Look-ups in named tables: a row name and a column name give one cell, copied from the table.

Burut:
|  | Gutesa | Zopofit | Bili | Vopuvi | Tus | Sos | Sedapu | Lur |
|---|---|---|---|---|---|---|---|---|
| Setekod | 4562 | 6099 | 7527 | 3080 | 5573 | 4230 | 2609 | 8164 |
| Vatu | 6261 | 5798 | 6168 | 2117 | 5334 | 5932 | 4291 | 6239 |
| Luv | 5604 | 5775 | 5748 | 4968 | 4437 | 5825 | 4356 | 5504 |

Lur of Luv = 5504
Tus of Vatu = 5334
Bili of Vatu = 6168
Gutesa of Setekod = 4562
Sedapu of Vatu = 4291
Zopofit of Setekod = 6099
Bili of Setekod = 7527
Sedapu of Setekod = 2609
Vopuvi of Luv = 4968
Sos of Setekod = 4230
Sedapu of Luv = 4356
Gutesa of Luv = 5604
Vopuvi of Vatu = 2117
Lur of Setekod = 8164
Sos of Vatu = 5932
Tus of Setekod = 5573
Sos of Luv = 5825
Zopofit of Vatu = 5798
Tus of Luv = 4437
Which row has the largest Zopofit? Setekod

Lov.tsv
	Nefizi	Ger	Boz	Buviki	Dide	Popap
Misafal	30	19	34	45	73	67
Balone	8	38	51	41	12	9
Gimife	47	6	46	67	45	54
Lidef	15	58	55	44	52	56
Zolon	18	45	35	78	47	44
Rofe	64	50	53	4	57	44

What is the Buviki of Rofe in Lov? 4
What is the Buviki of Zolon in Lov? 78
What is the Dide of Gimife in Lov? 45
What is the Ger of Zolon in Lov? 45
What is the Popap of Rofe in Lov? 44
What is the Nefizi of Lidef in Lov? 15
What is the Popap of Lidef in Lov? 56
What is the Boz of Zolon in Lov? 35
What is the Popap of Balone in Lov? 9
What is the Boz of Misafal in Lov? 34
What is the Boz of Gimife in Lov? 46
What is the Popap of Misafal in Lov? 67
Which row has the largest Nefizi? Rofe

Table Pobis
fields: Fimazo, Dil, Kekug, Zikedu, Rik, Zira, Garu, Teke
Gok: [4.673, 11.369, 37.536, 42.944, 15.676, 16.579, -1.750, 43.313]
Tamanu: [-12.344, 2.409, -12.189, 45.938, 17.273, -32.849, 9.498, 26.247]
Fab: [18.534, 14.787, 8.396, 3.673, 1.232, -27.187, 25.784, 15.023]
Vubileb: [3.683, -8.663, -9.837, -41.608, -52.143, 25.911, -16.017, -17.482]
Mese: [-10.101, 9.638, 10.414, -10.138, 5.185, 17.939, -24.813, 9.607]
Suragez: [-22.789, -17.567, 7.022, -31.580, -18.166, 1.844, -0.876, 6.144]
Tenid: [4.698, 29.964, -8.000, -27.348, -21.352, 47.762, 19.210, 36.636]
Kap: [-7.659, -1.519, -13.295, -4.242, 12.913, 27.500, 10.212, 1.174]
Zonulop: [-28.933, -27.450, 11.559, 30.002, -1.377, -25.548, 25.626, -3.090]
Sul: [40.880, 27.148, 4.672, -30.078, -30.605, 19.203, 23.772, 49.031]
Nos: [-7.742, 18.997, 14.045, -7.116, -36.564, -16.433, 16.455, -49.250]
Tenuso: [2.665, 3.106, 0.871, -37.059, -31.891, 0.572, -5.609, 9.004]
Kezuvi: [-2.890, 18.233, -13.420, 55.416, -41.823, -6.352, -13.656, 25.294]
Zudobed: [3.367, 30.756, 25.782, -42.160, 16.191, -29.744, 10.568, 11.216]

What is the Zikedu of Vubileb in Pobis? -41.608
What is the Zira of Gok in Pobis? 16.579
What is the Garu of Fab in Pobis? 25.784
What is the Dil of Tenid in Pobis? 29.964
What is the Teke of Mese in Pobis? 9.607
What is the Dil of Nos in Pobis? 18.997
What is the Kekug of Tamanu in Pobis? -12.189
What is the Garu of Tenid in Pobis? 19.210
What is the Zira of Tenid in Pobis? 47.762
What is the Fimazo of Kap in Pobis? -7.659
What is the Kekug of Zonulop in Pobis? 11.559

